One vector is turned by the same rotation once a step. Each row is the vector after some number of steps, and that number follows the row.
The counts run from 0 to 1147.
[153 139  31 170 148 173 124 144 130 152 132 129 119  97 103  83 116 157
 146 100  97 135 136 157 139 142 114  83 125 155 106 163 111 154 110 133
 140 120 155 157  94 126 110 116 158  86 118 135 147 133  81]  581
[164 118  59 155 134 184 152 170 134 143 136 137 129 133  63 106  82 171
 140 123 124 137 114 168 134 148 121  98 129 142 112 129 111 116  88 117
 122 127 139 157 108 127  91 110 149  98 105 104 147 134  93]  226
[154 113  76 150 129 170 133 118 135 153 140 139 105 108  86  74 113 115
 118  88 114 100 145 132 167 107  94  72 133 127  95 135 126 132 143 109
  92 130 115 140  80 113 118 145 151  67 110 132 145 149 113]  325
[156 134  55 182 144 150 135 137 133 133 148 134 109 104  97  92  80 152
 136  86 133 155 171 125 159 100 107  87 128 138 109 139 115 115 127 122
  95 163 130 130  79 121 106 139 127  86 108 138 132 122  94]  377
[140 125  58 140 112 175 102 134 137 149 119 138 105 111 105  68 133 139
 142  75  98 120 121 119 167 107 120  87 109 129 135 138 119 145 121 122
  79 136 126 134  76 150 107 122 135  78 105 109 143 153  83]  501
[174 133  73 171 117 173 127 159 136 147 154 153 116  99  74 150  86 143
 120 119 121 126 124 160 160 112 106 105 140 125 145 104 126  92 108 141
 113 136  77 162  97 124 100 159 123  85 136 109 144 156 102]  390
[158 133  44 177 107 170 131 173 145 154 138 134  99 107  97 123 111 148
 142 113 107 138 105 153 146 121 153  99 125 133 135 125 114 103  94 141
  96 121 101 160  92 144  94 133 120 102 127  94 157 145  77]  441
[131 139  63 159  99 181 143 162 128 141 135 147 144 123  77 102  98 135
 123  94 114 136 128 153 162 104 110 116 153 123 122  97 123 108 112 108
 107 113 138 164 110 124 113 201 119  99 135  91 169 142 130]  917
[123 126  68 163  95 150 136 159 128 147 158 168 134 107  66 115  83 153
 131  99 138 133 137 130 162 120 118 108 138 107 136 112 125  96 124 128
  88 128 106 142  64 130 122 170 158  79 132 101 147 135 133]  28
[135 115  67 148 110 158 130 133 148 154 148 156 105 103  80 102 132 155
 126  96 122 105 148 104 157 134 123  86 118 117 125 145 118 132 142 116
  77 130 107 136  61 141 112 139 160  68 111 112 136 146  91]  19
[126 105  71 138 109 143 152 151 120 154 141 156 110 109  81  87 115 135
 106 101 103  96 131 122 164 146 123  74 140 118 102 128 127 104 108 118
  65 123 105 135  81 119 116 124 153  74 122 123 157 158 129]  103
[151 114  72 144 115 162 119 140 136 133 162 148 127 121  93  85  96 137
 136  88 122 112 145 110 165 112 100  81 108 117 125 139 113 125 131 129
  67 137 117 131  67 120 116 119 145  66  93 136 138 130 119]  240
[141 114  79 169 111 151 122 149 124 158 153 170 101 106  60 109  88 150
 140 106 137 122 115 140 160 136 119  92 126 113 125 126 129  99 112 143
 117 157  83 140  64 125 121 122 163  68 125 112 143 141 112]  458
[130 138  42 173 136 169 122 161  99 120 123 138 151 101 107  96 105 159
 122  99  79 129 156 134 153  95 129 120 146 141 133 128 131 120 114 138
  67  89 154 139 111 124  93 146 126  87 125 120 149 111 101]  1004
[166 129  50 164 139 195 107 132 106 119 115 129 124 108  96  99 116 150
 134  98  80 121 137 145 138 107 100 116 139 137 139 146 126 120 111 150
 132 108 145 163 111 106  89 129 132  78 111 103 134 115  72]  133
[171 117  70 161 141 182 155 143 124 136 148 133 123 114  65 123 105 146
 100 122  99  97 147 156 136 132  98  93 152 141 109 138 118 120 121 112
  97  98 128 170 108  96  96 145 142  82 114 131 140 136 103]  970
[124 143  51 181 142 183 119 159 131 140 136 150 138 102  78 119 102 161
 142 121 129 134 160 141 148 103 138 126 150 130 132 134 126 121 122 106
  75 108 146 134  93 141  88 165 145  89 123  99 131 116  82]  1088
[131  99  89 171 105 162 122 151 121 160 151 167 120 108  56  99  90 149
 133 115 146 110 124 137 151 127 121  92 131 120 119 129 128  95 130 134
  90 135  93 131  66 120 125 130 172  65 111 113 140 131 112]  459
[131 168  61 146 125 170 115 131 128 131 120 155 123  89  80 126 100 152
 114  81 107 118 137 126 183 111  97 110 151 120 147 104 146 125 104 124
 127 140 120 145  88 125 103 167 127  87 149  94 148 163 105]  338
[126 160  41 161 161 167 111 134 137 138 107 136 113  97  96  88  87 146
 155  77 125 144 141 137 170 105 126 102 138 132 117 124 131 146 114 113
 115 148 149 130  85 140  96 143 137  99 127 112 145 139  85]  1080
[157 129  55 127 146 190 136 150 112 131 107 124 127 120  89  89 116 142
 108  94  69 102 126 150 153 118 101  88 144 145 110 127 136 134 100 113
  97 102 147 161 126 112  83 113 125  86 117 113 152 143  96]  489
[166 110  74 173 131 188 156 160 126 151 156 137 129 119  60 120  94 138
 113 130 113 111 141 171 132 120 100  97 152 136 103 122 115 106 120 112
 100  95 125 167 110 102 100 163 145  86 117 123 147 132 109]  969
[181 138  67 146 140 179 152 137 124 133 141 129 116 104  73 125 112 151
  92 111  86 100 147 146 140 135  85  86 148 139 118 140 116 125 117 125
 124 123 118 173 105  94  99 141 134  87 117 130 138 149  96]  971
[123 144  60 151 119 188 127 165 103 123 114 152 151 102  76 125 109 165
 111 111  87 112 130 143 159 116 124 128 156 123 148 113 146 114  99 131
  87  89 141 152 107 131  93 148 132  84 142  80 150 137 102]  346
[142 128  48 138 119 138 148 135 136 141 145 138 106 114  90  68 106 132
 122  61 111 127 139 108 161 121  97  67 127 111  98 128 115 112 121 119
 101 140 121 142  73 115 123 140 146  83 113 127 155 145 135]  105
[141 134  43 150 130 154 115 143 118 132 108 134 103 105  92  88 114 177
 149  83  97 132 112 122 154 134 131  91 126 135 133 138 126 130  91 148
 123 138 139 141  86 131  97  87 141  93 116 102 140 132  75]  938
[103 143  58 152 131 169 104 166  99 120 111 155 150  99  88 102  84 152
 130  97 109 115 135 133 183 109 135 120 138 128 140  96 157 118  96 131
  73 113 141 121  92 136  93 131 139  82 146 101 153 134 118]  997
[123 130  71 162 121 170 107 151 133 154 116 158 114  86  97 113 118 156
 119 102 109 115 148 126 176 103 143 104 145 132 130 132 139 137 123 106
  57 131 118 113  86 153  91 137 137  81 128 100 137 144  75]  1083
[161 145  64 158 149 194 117 148 111 120 119 134 138 100  89 117 110 139
 109 111  79 103 143 155 160  90 104 112 152 133 141 121 142 126 115 127
  80 103 141 154 123 113  75 141 117  78 122 113 143 132  85]  1140
[149 149  29 144 126 179 140 151 130 125 112 127 119 130  82  89 112 153
 144  76  90 142 119 138 136 113 107 108 140 125 126 110 116 123  96 123
 136 111 155 172 109 110 102 144 126 103 111  88 155 127  96]  927
[151 125  62 176 128 195 119 153 127 125 156 148 153 107  92 124 123 165
 129 123 109 125 170 140 143 111 102 116 121 144 145 148 114 131 133 132
  80  94 148 151  93 124 101 168 146  79 110 119 129 117  95]  81
[134 135  55 162 128 164 153 168 131 123 148 147 138 123  62 132  66 159
 124 114 130 137 150 137 138 115 113 116 153 108 128 105 126  90 109 113
  80 115 131 155  93 109  97 162 138  89 129  94 138 117 126]  606
[132 118  81 154 115 185 105 157 117 151 117 166 122 105  65  98 101 173
 147 107 125 115  95 159 170 142 127 108 133 137 133 135 135 129  99 127
 116 144 122 131  93 147  99 109 167  78 123  93 147 150  83]  719
[125 132  72 121 143 183 124 133 108 127 116 146 137 128  68  78  99 145
 126  95 111  92 136 126 167 122  95 102 146 117 118 122 140 135 118 110
  82 114 150 141  87 109 100 116 161  71 114 111 137 136 128]  987
[133 128  82 153 142 183 116 152 112 130 116 148 142 124  71  91  58 138
 139  93 128 128 135 154 170  91 104 118 142 116 128  95 139 107 110 115
  81 136 137 133 103 118  93 141 133  80 114  97 146 119 127]  555
